In the data rows, 50 means zero.
Each row below has a hidden score, from 0 to 40, with 20 about the middle. What is it? The score is a weighted sum of the row's numbers plus the product of two more (or one squared), each taken from its middle value.
tensor([60., 63., 52., 46., 33., 35., 33., 67., 44., 56., 40., 69., 58., 49., 39., 44., 42., 35., 36., 60., 61., 52., 50.]) 32
tensor([39., 45., 47., 38., 46., 51., 44., 50., 49., 45., 53., 49., 59., 43., 39., 44., 45., 39., 57., 57., 56., 38., 61.]) 21
tensor([27., 56., 52., 28., 41., 54., 55., 75., 42., 41., 42., 53., 82., 37., 17., 48., 33., 35., 54., 60., 23., 37., 78.]) 29
tensor([38., 38., 37., 41., 66., 61., 50., 43., 62., 43., 63., 35., 52., 29., 51., 56., 61., 42., 67., 68., 48., 33., 62.]) 16
tensor([57., 51., 54., 51., 64., 64., 37., 54., 45., 37., 51., 37., 51., 45., 43., 45., 42., 44., 63., 54., 32., 56., 58.]) 23
tensor([57., 44., 47., 58., 72., 68., 46., 38., 53., 47., 55., 31., 43., 49., 59., 56., 50., 55., 64., 40., 45., 60., 45.]) 21
tensor([72., 65., 57., 56., 43., 56., 28., 68., 25., 33., 23., 71., 53., 61., 39., 56.,  5., 56., 39., 26., 29., 66., 52.]) 30
tensor([34., 14.,  5.,  1., 78., 62., 85., 16., 92., 56., 85., 32., 16., 33., 78., 84., 99., 58., 35., 91., 54., 18., 52.]) 17
tensor([42., 52., 47., 42., 47., 45., 53., 54., 50., 49., 50., 53., 58., 42., 43., 48., 50., 43., 53., 57., 49., 45., 57.]) 21
tensor([54., 55., 65., 61., 18., 10., 65., 51., 43., 74., 40., 85., 36., 79., 69., 66., 56., 88., 14., 39., 60., 56., 14.]) 16
tensor([46., 48., 47., 48., 47., 43., 54., 47., 52., 58., 53., 55., 47., 50., 54., 56., 56., 54., 46., 54., 53., 44., 48.]) 18
tensor([73., 74., 72., 61., 46., 61., 26., 68., 29., 30., 23., 49., 69., 54., 36., 36., 31., 31., 54., 46., 44., 70., 59.]) 24
tensor([64., 63., 66., 71., 41., 48., 34., 61., 36., 43., 33., 60., 55., 61., 51., 39., 46., 48., 42., 37., 42., 65., 45.]) 23
tensor([47., 42., 49., 46., 42., 32., 61., 48., 56., 62., 52., 51., 44., 52., 61., 56., 61., 57., 40., 50., 51., 47., 38.]) 17
tensor([52., 50., 48., 47., 47., 44., 54., 50., 53., 54., 51., 52., 40., 49., 52., 50., 53., 48., 54., 49., 58., 46., 47.]) 20
tensor([43., 42., 37., 56., 49., 39., 83., 24., 64., 54., 76., 52., 26., 36., 80., 73., 68., 85., 21., 37., 61., 37., 30.]) 20
tensor([62., 40., 48., 62., 57., 53., 60., 33., 53., 63., 54., 43., 27., 57., 69., 67., 56., 68., 46., 34., 52., 57., 31.]) 20
tensor([56., 51., 56., 58., 36., 33., 56., 49., 50., 64., 52., 65., 40., 60., 63., 55., 55., 73., 38., 40., 57., 54., 30.]) 17
tensor([57., 54., 55., 68., 48., 49., 49., 51., 46., 54., 44., 51., 52., 63., 59., 47., 47., 53., 45., 36., 44., 56., 40.]) 24
tensor([39., 47., 44., 39., 48., 43., 54., 53., 56., 50., 56., 54., 51., 43., 48., 50., 55., 49., 49., 62., 55., 41., 56.]) 18
tensor([45., 44., 46., 47., 63., 68., 43., 51., 52., 35., 52., 32., 58., 43., 42., 40., 47., 35., 65., 52., 52., 50., 63.]) 22
tensor([64., 70., 86., 59., 30., 36., 42., 72., 24., 46., 50., 85., 60., 85., 42., 32., 78., 71., 19., 35., 30., 48., 49.]) 26
tensor([42., 39., 40., 54., 44., 40., 66., 41., 62., 42., 53., 58., 61., 38., 61., 69., 79., 62., 40., 50., 62., 55., 50.]) 12
tensor([40., 52., 48., 45., 46., 44., 55., 53., 53., 53., 51., 53., 48., 46., 46., 53., 51., 44., 50., 62., 54., 45., 52.]) 19
tensor([74., 71., 81., 69., 21., 42., 36., 66., 30., 43., 25., 62., 60., 72., 42., 42., 37., 39., 34., 33., 43., 66., 33.]) 25
tensor([40., 34., 35., 39., 67., 59., 60., 33., 68., 60., 68., 27., 41., 39., 53., 55., 61., 56., 60., 58., 72., 41., 57.]) 20
tensor([50., 53., 49., 48., 55., 60., 40., 53., 44., 35., 47., 43., 55., 44., 40., 42., 43., 37., 62., 52., 44., 53., 61.]) 22
tensor([47., 57., 54., 40., 49., 55., 46., 56., 47., 33., 38., 43., 62., 43., 36., 56., 50., 33., 54., 51., 36., 62., 67.]) 20
tensor([53., 44., 45., 53., 58., 52., 54., 36., 58., 58., 57., 43., 40., 47., 59., 68., 56., 63., 45., 47., 54., 48., 40.]) 19
tensor([41., 34., 33., 43., 52., 33., 83., 33., 74., 73., 71., 48., 30., 46., 73., 70., 75., 72., 37., 60., 75., 31., 31.]) 14
tensor([48., 52., 55., 49., 33., 37., 52., 53., 45., 59., 45., 60., 54., 55., 49., 53., 55., 61., 39., 51., 56., 49., 44.]) 20
tensor([50., 50., 50., 51., 48., 47., 50., 51., 50., 52., 49., 54., 49., 51., 53., 52., 53., 53., 47., 49., 48., 50., 47.]) 17
tensor([28., 41., 39., 30., 49., 34., 50., 59., 62., 39., 57., 63., 64., 21., 34., 45., 47., 43., 67., 81., 58., 30., 70.]) 21
tensor([48., 57., 50., 48., 50., 59., 41., 52., 43., 37., 46., 51., 62., 44., 39., 38., 45., 39., 56., 58., 45., 49., 61.]) 20
tensor([52., 51., 52., 52., 47., 44., 52., 51., 49., 55., 48., 54., 48., 54., 55., 53., 52., 52., 47., 48., 51., 50., 44.]) 18
tensor([50., 44., 48., 66., 43., 41., 58., 44., 49., 67., 52., 41., 46., 63., 62., 57., 59., 70., 42., 62., 70., 60., 30.]) 22
tensor([55., 48., 50., 55., 57., 57., 44., 44., 51., 51., 55., 39., 47., 48., 52., 51., 48., 51., 56., 44., 46., 59., 49.]) 23
tensor([39., 40., 44., 61., 41., 51., 34., 56., 44., 50., 38., 51., 69., 65., 49., 45., 52., 32., 56., 51., 50., 53., 54.]) 25
tensor([54., 45., 51., 55., 55., 52., 50., 46., 50., 56., 52., 47., 48., 54., 51., 53., 51., 52., 53., 45., 45., 54., 46.]) 20
tensor([58., 61., 65., 64., 34., 44., 32., 61., 34., 38., 35., 60., 57., 67., 42., 45., 41., 56., 30., 42., 55., 60., 50.]) 31
tensor([49., 52., 44., 44., 61., 60., 57., 42., 55., 51., 48., 38., 60., 44., 55., 67., 38., 50., 67., 45., 55., 53., 50.]) 15
tensor([40., 39., 39., 50., 67., 67., 58., 44., 59., 51., 57., 46., 39., 42., 51., 51., 46., 43., 70., 53., 50., 48., 58.]) 18
tensor([40., 50., 45., 42., 47., 45., 50., 53., 53., 47., 51., 53., 52., 42., 43., 48., 52., 42., 53., 64., 53., 40., 59.]) 20
tensor([34., 44., 44., 28., 42., 38., 63., 53., 57., 49., 57., 60., 58., 45., 41., 44., 56., 51., 47., 58., 50., 34., 66.]) 19
tensor([47., 55., 49., 45., 55., 62., 42., 58., 47., 40., 39., 50., 64., 45., 38., 36., 44., 36., 64., 59., 43., 53., 67.]) 16
tensor([35., 50., 42., 39., 48., 44., 53., 52., 55., 48., 54., 49., 52., 37., 44., 47., 54., 39., 53., 66., 59., 37., 61.]) 21
tensor([53., 54., 54., 55., 47., 44., 47., 53., 46., 49., 45., 52., 47., 53., 50., 48., 47., 53., 51., 49., 49., 51., 49.]) 21
tensor([67., 51., 58., 68., 57., 63., 43., 44., 44., 48., 45., 40., 44., 55., 59., 51., 47., 54., 52., 30., 39., 67., 39.]) 23
tensor([26., 97., 83., 57., 15., 33., 16., 85., 28., 33.,  0., 80., 79., 62.,  5., 11., 15., 27., 40., 66.,  0., 50., 57.]) 25
tensor([39., 35., 47., 38., 52., 50., 67., 41., 62., 60., 62., 51., 36., 46., 57., 48., 60., 63., 49., 56., 74., 30., 44.]) 17
tensor([47., 23., 32., 45., 66., 57., 65., 21., 75., 75., 72., 41., 10., 39., 84., 80., 69., 73., 55., 39., 68., 39., 37.]) 15
tensor([53., 51., 54., 62., 47., 45., 42., 56., 50., 49., 44., 54., 47., 45., 55., 59., 59., 61., 38., 46., 54., 57., 41.]) 20
tensor([44., 50., 50., 50., 50., 48., 49., 56., 49., 47., 44., 62., 54., 51., 43., 49., 53., 45., 52., 53., 57., 39., 51.]) 19
tensor([41., 39., 38., 45., 57., 46., 57., 44., 61., 56., 62., 47., 46., 42., 55., 53., 59., 59., 49., 58., 59., 43., 50.]) 18
tensor([53., 48., 51., 55., 39., 35., 56., 47., 53., 68., 53., 59., 38., 61., 62., 61., 60., 64., 35., 41., 56., 52., 33.]) 18
tensor([46., 31., 34., 36., 68., 63., 64., 27., 67., 54., 71., 42., 34., 40., 64., 68., 68., 54., 59., 43., 53., 45., 45.]) 12
tensor([49., 46., 44., 50., 56., 62., 55., 47., 52., 46., 51., 47., 48., 45., 50., 53., 43., 51., 59., 50., 56., 51., 55.]) 19
tensor([46., 49., 46., 47., 56., 60., 48., 51., 49., 46., 48., 42., 51., 43., 43., 47., 45., 41., 59., 54., 51., 50., 58.]) 21
tensor([72., 82., 80., 66., 32., 52., 24., 80., 18., 30., 26., 80., 78., 81., 34.,  8., 22., 20., 41., 49., 37., 79., 45.]) 18
tensor([94., 99., 99., 79.,  8., 38., 27., 99.,  0.,  0.,  0., 87., 95., 85.,  0.,  0.,  7., 30., 23., 51., 42., 92., 57.]) 37
tensor([57., 72., 67., 53., 32., 42., 31., 69., 30., 33., 33., 57., 72., 55., 32., 34., 26., 39., 49., 51., 60., 57., 60.]) 27
tensor([46., 46., 43., 52., 50., 44., 58., 41., 55., 53., 49., 45., 36., 50., 53., 60., 42., 53., 50., 53., 47., 44., 51.]) 26
tensor([38., 40., 38., 33., 59., 54., 60., 43., 61., 50., 62., 43., 43., 36., 49., 56., 59., 51., 60., 58., 58., 38., 57.]) 20
tensor([50., 45., 51., 51., 37., 30., 64., 45., 56., 69., 53., 61., 36., 59., 69., 65., 61., 68., 32., 48., 55., 47., 32.]) 15
tensor([36., 49., 47., 39., 25., 17., 64., 53., 55., 68., 55., 75., 43., 53., 54., 57., 61., 60., 26., 61., 62., 34., 41.]) 21
tensor([54., 48., 50., 52., 47., 45., 61., 46., 54., 59., 56., 51., 47., 53., 58., 59., 51., 63., 38., 45., 46., 48., 43.]) 19
tensor([58., 49., 54., 64., 49., 48., 53., 42., 51., 53., 46., 51., 53., 58., 58., 54., 46., 59., 45., 37., 57., 56., 38.]) 23
tensor([65., 71., 65., 54., 37., 44., 32., 67., 31., 37., 31., 66., 64., 65., 43., 44., 34., 40., 46., 44., 37., 63., 55.]) 20
tensor([62., 46., 49., 63., 77., 80., 41., 39., 49., 39., 50., 22., 46., 48., 54., 50., 44., 48., 73., 37., 37., 65., 55.]) 27
tensor([46., 45., 45., 44., 60., 57., 54., 45., 54., 46., 53., 45., 48., 45., 49., 52., 51., 49., 57., 54., 48., 49., 56.]) 18
tensor([50., 45., 49., 51., 54., 52., 51., 44., 55., 55., 55., 45., 44., 48., 57., 56., 50., 55., 50., 49., 53., 49., 47.]) 21
tensor([54., 48., 52., 51., 30., 23., 64., 42., 55., 75., 56., 67., 36., 63., 71., 69., 67., 73., 25., 45., 56., 42., 27.]) 15
tensor([67., 58., 67., 64., 39., 51., 34., 69., 32., 35., 28., 53., 49., 70., 43., 30., 39., 57., 51., 38., 27., 68., 54.]) 26
tensor([49., 50., 49., 50., 50., 47., 53., 48., 50., 49., 52., 53., 50., 47., 47., 53., 52., 47., 52., 54., 53., 47., 48.]) 21
tensor([51., 45., 48., 50., 49., 48., 58., 49., 54., 52., 49., 40., 56., 47., 49., 53., 50., 50., 44., 50., 31., 49., 43.]) 19
tensor([44., 39., 42., 48., 55., 51., 58., 46., 57., 55., 51., 42., 49., 39., 52., 52., 50., 48., 54., 59., 58., 43., 57.]) 20
tensor([44., 43., 47., 44., 58., 52., 49., 45., 56., 52., 57., 42., 48., 44., 49., 52., 49., 52., 57., 57., 47., 45., 58.]) 21
tensor([48., 55., 49., 43., 56., 64., 37., 56., 48., 30., 41., 45., 62., 43., 40., 43., 37., 39., 67., 53., 42., 53., 65.]) 18
tensor([70., 59., 67., 66., 48., 66., 49., 57., 38., 49., 51., 77., 47., 63., 58., 39., 32., 28., 46., 45., 29., 63., 33.]) 13
tensor([68., 72., 70., 61., 39., 53., 36., 70., 26., 40., 32., 56., 62., 59., 42., 40., 33., 36., 46., 30., 43., 72., 46.]) 25
tensor([37., 34., 32., 45., 64., 52., 63., 32., 70., 61., 66., 34., 35., 38., 64., 57., 71., 64., 53., 60., 58., 39., 50.]) 16
tensor([78., 56., 67., 75., 57., 64., 43., 48., 36., 44., 36., 41., 46., 75., 59., 51., 40., 58., 53., 23., 41., 75., 34.]) 28
tensor([58., 58., 54., 59., 61., 68., 31., 53., 42., 29., 42., 38., 63., 48., 41., 38., 35., 36., 68., 46., 43., 65., 65.]) 29
tensor([50., 49., 47., 50., 56., 55., 50., 48., 52., 48., 51., 43., 48., 49., 52., 49., 45., 52., 58., 46., 50., 54., 52.]) 20
tensor([ 0., 32., 14., 14., 47., 35., 59., 54., 76., 57., 86., 48., 54., 21., 35., 66., 73., 49., 50., 99., 84.,  8., 86.]) 22
tensor([54., 49., 56., 50., 50., 52., 47., 49., 49., 60., 51., 50., 42., 60., 54., 49., 55., 52., 48., 47., 51., 54., 44.]) 18
tensor([49., 46., 47., 49., 47., 43., 51., 48., 52., 55., 49., 57., 45., 52., 54., 55., 56., 55., 46., 43., 55., 49., 45.]) 18
tensor([40., 49., 43., 41., 43., 43., 59., 53., 51., 49., 54., 58., 55., 46., 46., 50., 48., 41., 47., 59., 54., 43., 58.]) 19
tensor([53., 42., 54., 56., 35., 29., 64., 44., 56., 76., 54., 70., 31., 60., 68., 68., 62., 73., 25., 48., 61., 49., 22.]) 16
tensor([40., 26., 25., 30., 53., 35., 91., 27., 74., 78., 70., 51., 32., 53., 71., 76., 76., 71., 51., 46., 71., 34., 34.]) 15
tensor([39., 27., 33., 50., 57., 46., 62., 34., 68., 70., 67., 45., 20., 48., 70., 79., 59., 75., 41., 57., 60., 28., 34.]) 20
tensor([37., 45., 42., 40., 52., 50., 57., 51., 57., 48., 53., 47., 56., 38., 40., 50., 51., 42., 57., 63., 51., 37., 66.]) 20
tensor([47., 41., 44., 45., 52., 46., 53., 44., 57., 53., 58., 40., 61., 51., 47., 53., 60., 57., 52., 50., 54., 46., 48.]) 18
tensor([37., 32., 34., 35., 59., 58., 56., 36., 64., 51., 73., 38., 41., 47., 58., 63., 46., 48., 64., 64., 54., 38., 51.]) 24
tensor([65., 48., 52., 63., 66., 68., 47., 39., 49., 51., 50., 33., 41., 52., 61., 54., 50., 57., 57., 33., 43., 65., 40.]) 20
tensor([53., 44., 50., 53., 43., 34., 65., 46., 57., 57., 53., 54., 34., 49., 60., 56., 62., 70., 45., 59., 50., 48., 36.]) 18
tensor([34., 43., 37., 35., 44., 36., 64., 45., 60., 56., 63., 57., 49., 41., 47., 53., 71., 51., 46., 75., 59., 35., 54.]) 23
tensor([43., 33., 37., 34., 67., 54., 63., 31., 67., 54., 72., 40., 43., 37., 59., 64., 59., 54., 61., 57., 64., 38., 53.]) 16
tensor([38., 48., 47., 38., 41., 40., 55., 52., 54., 56., 50., 58., 51., 45., 49., 53., 55., 47., 45., 59., 57., 40., 56.]) 18
tensor([38., 69., 55., 54., 24., 31., 44., 76., 37., 34., 43., 68., 77., 56., 35., 23., 56., 16., 41., 49., 45., 40., 57.]) 19
tensor([42., 59., 49., 51., 43., 47., 52., 56., 45., 38., 48., 57., 54., 48., 42., 39., 41., 40., 42., 56., 42., 54., 56.]) 22
tensor([56., 46., 48., 54., 45., 40., 53., 42., 54., 64., 56., 53., 44., 56., 60., 59., 55., 55., 43., 50., 55., 50., 36.]) 17
tensor([55., 51., 54., 56., 45., 44., 57., 48., 50., 58., 50., 54., 44., 57., 62., 54., 54., 63., 43., 46., 60., 53., 38.]) 17
tensor([69., 48., 60., 68., 48., 44., 55., 36., 50., 70., 51., 50., 30., 71., 77., 67., 58., 76., 32., 26., 51., 65., 18.]) 21
tensor([80., 47., 59., 79., 77., 81., 41., 29., 45., 52., 48., 21., 37., 62., 74., 58., 45., 65., 60., 12., 39., 81., 26.]) 30
tensor([67., 71., 71., 61., 28., 40., 27., 79., 24., 24., 18., 63., 78., 65., 35., 15., 32., 65., 33., 43., 44., 71., 54.]) 24
tensor([34., 53., 44., 35., 53., 59., 43., 64., 50., 31., 45., 48., 67., 31., 21., 34., 37., 22., 70., 71., 42., 41., 79.]) 24
tensor([50., 45., 48., 48., 48., 44., 54., 47., 53., 53., 53., 53., 44., 50., 53., 54., 60., 53., 47., 47., 44., 47., 45.]) 19
tensor([73., 63., 64., 71., 54., 57., 49., 55., 41., 52., 45., 50., 53., 59., 49., 48., 45., 47., 44., 36., 40., 54., 45.]) 24
tensor([55., 51., 52., 56., 59., 66., 38., 51., 48., 38., 42., 44., 51., 47., 49., 45., 46., 43., 69., 50., 42., 52., 56.]) 18
tensor([48., 42., 44., 45., 64., 64., 51., 40., 56., 46., 56., 39., 43., 39., 51., 55., 52., 50., 62., 50., 49., 46., 56.]) 19
tensor([81., 74., 65., 52., 20., 46., 20., 81., 25., 31., 35., 80., 48., 83., 29.,  2., 28., 36., 35.,  4.,  0., 85., 73.]) 27
tensor([43., 49., 46., 47., 51., 48., 50., 51., 53., 50., 53., 50., 51., 46., 50., 52., 52., 49., 52., 56., 52., 49., 55.]) 19
tensor([48., 24., 30., 45., 79., 67., 52., 23., 70., 62., 78., 27., 30., 53., 72., 74., 54., 59., 65., 36., 59., 54., 42.]) 30
tensor([47., 39., 38., 51., 65., 62., 47., 39., 55., 51., 58., 36., 39., 48., 58., 57., 62., 57., 59., 42., 44., 50., 48.]) 17
tensor([57., 54., 54., 58., 37., 35., 55., 49., 46., 64., 45., 64., 34., 66., 62., 57., 55., 65., 35., 44., 46., 52., 32.]) 18
tensor([39., 48., 40., 24., 68., 73., 44., 55., 53., 29., 50., 42., 71., 26., 28., 36., 47., 19., 76., 63., 40., 40., 83.]) 26
tensor([58., 54., 57., 52., 45., 48., 35., 56., 46., 47., 52., 54., 59., 56., 45., 50., 63., 47., 54., 48., 33., 50., 50.]) 17
tensor([44., 38., 39., 42., 63., 52., 57., 36., 59., 59., 61., 43., 51., 44., 61., 62., 60., 60., 54., 53., 65., 44., 46.]) 15
tensor([48., 47., 47., 51., 51., 49., 54., 43., 55., 54., 56., 52., 43., 50., 56., 57., 56., 56., 49., 47., 51., 49., 40.]) 16
tensor([49., 48., 48., 47., 48., 48., 53., 49., 52., 53., 54., 49., 48., 50., 52., 54., 52., 54., 47., 52., 54., 47., 47.]) 19
tensor([69., 65., 69., 69., 53., 61., 40., 54., 37., 45., 36., 57., 48., 70., 56., 42., 46., 54., 44., 20., 48., 71., 40.]) 21
tensor([52., 54., 51., 58., 47., 50., 46., 53., 50., 45., 49., 49., 59., 50., 47., 51., 43., 54., 52., 50., 41., 48., 48.]) 22
tensor([59., 53., 58., 56., 49., 48., 47., 49., 45., 55., 44., 50., 43., 58., 53., 50., 48., 59., 45., 42., 44., 57., 42.]) 21
tensor([68., 43., 53., 65., 69., 63., 34., 36., 52., 49., 56., 35., 45., 65., 59., 52., 44., 60., 62., 28., 48., 64., 37.]) 32
tensor([54., 46., 48., 57., 51., 56., 48., 46., 52., 56., 58., 42., 47., 59., 60., 59., 49., 65., 40., 45., 45., 56., 38.]) 24
tensor([39., 51., 44., 33., 51., 51., 51., 58., 53., 47., 51., 53., 57., 37., 39., 44., 57., 46., 66., 62., 63., 45., 66.]) 23
tensor([40., 52., 44., 39., 58., 62., 43., 58., 50., 33., 50., 42., 63., 34., 30., 38., 41., 31., 69., 66., 45., 45., 75.]) 22
tensor([33., 48., 41., 35., 45., 46., 52., 57., 57., 48., 54., 57., 57., 39., 38., 48., 53., 39., 54., 68., 57., 33., 64.]) 19
tensor([28., 41., 33., 38., 60., 60., 57., 37., 67., 59., 60., 34., 48., 41., 56., 62., 62., 67., 60., 55., 65., 43., 46.]) 13
tensor([47., 94., 68., 65., 35., 53., 33., 97., 16., 13., 23., 78., 95., 51.,  8., 13., 16., 11., 54., 54., 38., 75., 92.]) 29
tensor([38., 53., 48., 36., 40., 42., 55., 56., 53., 48., 47., 59., 57., 48., 35., 46., 46., 39., 53., 69., 70., 36., 58.]) 20
tensor([29., 50., 42., 28., 52., 54., 54., 60., 57., 31., 53., 47., 63., 29., 27., 43., 47., 31., 66., 80., 52., 31., 79.]) 21
tensor([47., 46., 45., 50., 45., 48., 54., 46., 54., 61., 56., 54., 46., 50., 56., 57., 60., 59., 46., 43., 58., 52., 45.]) 16
tensor([50., 52., 49., 48., 64., 66., 48., 50., 49., 38., 52., 33., 55., 42., 41., 40., 47., 40., 65., 55., 48., 57., 68.]) 23
tensor([16., 25., 27., 20., 57., 31., 89., 38., 78., 65., 67., 56., 45., 22., 53., 76., 73., 41., 58., 84., 59.,  8., 61.]) 24
tensor([51., 45., 47., 50., 55., 56., 52., 46., 53., 49., 53., 44., 49., 48., 54., 51., 51., 54., 56., 48., 52., 51., 50.]) 18
tensor([52., 46., 45., 62., 48., 42., 59., 43., 53., 57., 49., 51., 34., 54., 63., 68., 56., 59., 45., 46., 50., 55., 36.]) 20
tensor([39., 21., 14., 28., 81., 62., 62., 20., 81., 59., 87., 11., 63., 22., 50., 68., 66., 40., 74., 70., 65., 19., 70.]) 18
tensor([60., 62., 61., 58., 54., 62., 47., 59., 38., 38., 37., 39., 49., 54., 45., 43., 43., 50., 61., 43., 48., 62., 52.]) 23
tensor([51., 46., 44., 53., 49., 44., 55., 46., 52., 57., 59., 53., 35., 60., 58., 60., 55., 63., 49., 36., 41., 48., 40.]) 19
tensor([39., 50., 41., 37., 60., 67., 47., 55., 50., 30., 50., 41., 62., 31., 30., 34., 42., 29., 71., 68., 43., 45., 78.]) 22
tensor([55., 58., 59., 50., 49., 64., 36., 61., 37., 31., 38., 45., 64., 44., 36., 36., 37., 35., 61., 52., 42., 53., 66.]) 23
tensor([49., 59., 53., 47., 21., 15., 63., 68., 43., 60., 50., 87., 33., 60., 46., 53., 52., 59., 23., 65., 43., 36., 41.]) 38
tensor([38., 49., 48., 41., 35., 33., 59., 55., 52., 55., 51., 64., 52., 46., 48., 51., 58., 49., 40., 62., 59., 38., 52.]) 20
tensor([55., 44., 51., 52., 46., 41., 60., 40., 55., 64., 57., 54., 37., 58., 66., 62., 61., 64., 38., 43., 59., 51., 34.]) 17
tensor([46., 45., 46., 48., 60., 58., 51., 46., 55., 50., 50., 43., 47., 45., 53., 51., 51., 47., 60., 52., 51., 50., 54.]) 17
tensor([60., 54., 62., 57., 40., 41., 48., 52., 45., 53., 42., 61., 51., 61., 56., 51., 48., 65., 37., 43., 49., 56., 42.]) 19
tensor([31., 42., 28., 20., 51., 54., 61., 46., 67., 34., 63., 54., 31., 33., 36., 47., 60., 39., 56., 78., 80., 35., 78.]) 22
tensor([35., 44., 42., 37., 53., 49., 58., 48., 59., 50., 58., 51., 56., 40., 44., 54., 53., 53., 55., 64., 56., 38., 57.]) 17
tensor([47., 34., 43., 53., 58., 51., 60., 38., 61., 57., 57., 52., 30., 45., 69., 60., 63., 53., 52., 50., 63., 41., 43.]) 15
tensor([33., 41., 40., 40., 31., 15., 78., 45., 65., 86., 65., 64., 31., 53., 68., 67., 74., 57., 24., 53., 76., 33., 32.]) 18
tensor([52., 48., 55., 51., 23., 16., 69., 47., 53., 73., 56., 70., 36., 67., 71., 70., 72., 77., 20., 45., 65., 45., 21.]) 15
tensor([38., 32., 37., 44., 59., 52., 66., 30., 66., 59., 62., 47., 47., 41., 58., 68., 66., 60., 49., 54., 50., 39., 47.]) 13
tensor([41., 42., 40., 48., 56., 49., 57., 43., 60., 54., 58., 49., 40., 40., 53., 55., 57., 48., 56., 60., 51., 43., 52.]) 18
tensor([55., 37., 43., 47., 54., 52., 48., 44., 60., 59., 60., 47., 50., 43., 57., 53., 55., 59., 46., 51., 50., 37., 44.]) 17
tensor([58., 47., 54., 56., 45., 47., 56., 41., 51., 63., 52., 50., 39., 57., 66., 59., 56., 62., 42., 41., 51., 55., 36.]) 18
tensor([49., 46., 50., 50., 41., 36., 56., 47., 52., 65., 56., 59., 40., 56., 61., 57., 57., 61., 34., 48., 54., 47., 38.]) 18
tensor([55., 51., 49., 55., 47., 50., 53., 52., 44., 49., 45., 58., 51., 51., 49., 54., 45., 57., 47., 46., 47., 61., 47.]) 21
tensor([25., 50., 43., 28., 28., 21., 62., 61., 58., 57., 55., 78., 57., 39., 37., 50., 57., 46., 39., 78., 63., 26., 61.]) 24
tensor([42., 52., 48., 42., 44., 53., 48., 58., 49., 40., 51., 55., 57., 44., 34., 42., 53., 38., 49., 62., 42., 41., 64.]) 22
tensor([47., 62., 55., 44., 35., 28., 52., 62., 43., 55., 39., 64., 55., 60., 43., 48., 55., 43., 40., 54., 42., 42., 45.]) 27
tensor([57., 63., 61., 69., 40., 52., 33., 57., 39., 44., 30., 47., 59., 46., 34., 49., 34., 36., 55., 53., 40., 50., 61.]) 31
tensor([39., 47., 45., 43., 53., 50., 47., 52., 54., 45., 50., 49., 53., 41., 43., 51., 53., 47., 57., 56., 52., 41., 55.]) 19
tensor([60., 60., 59., 59., 67., 81., 39., 59., 35., 30., 33., 33., 59., 53., 34., 29., 32., 20., 69., 41., 36., 66., 56.]) 23
tensor([68., 48., 56., 71., 43., 39., 61., 37., 48., 70., 50., 54., 31., 66., 71., 68., 65., 64., 26., 35., 53., 56., 22.]) 20
tensor([42., 57., 48., 46., 46., 50., 46., 58., 46., 40., 46., 49., 59., 45., 37., 42., 40., 38., 54., 56., 53., 45., 65.]) 23
tensor([61., 39., 46., 63., 68., 68., 54., 33., 57., 60., 60., 38., 40., 52., 70., 58., 45., 61., 58., 19., 61., 59., 40.]) 26
tensor([24., 56., 41., 27., 48., 56., 36., 71., 48., 25., 47., 53., 82., 29.,  9., 25., 33., 16., 69., 82., 48., 28., 90.]) 26
tensor([48., 47., 47., 47., 49., 48., 54., 47., 53., 55., 48., 48., 45., 49., 53., 53., 52., 53., 51., 48., 54., 45., 46.]) 18
tensor([19., 35., 34., 31., 53., 42., 68., 40., 66., 56., 65., 49., 44., 30., 46., 64., 67., 44., 49., 77., 59., 29., 50.]) 21
tensor([23., 38., 36., 30., 54., 41., 61., 42., 69., 60., 62., 50., 47., 35., 48., 48., 56., 53., 50., 70., 70., 23., 57.]) 17
tensor([38., 50., 40., 40., 70., 74., 42., 54., 52., 26., 51., 31., 65., 28., 29., 38., 39., 28., 81., 63., 41., 46., 80.]) 21
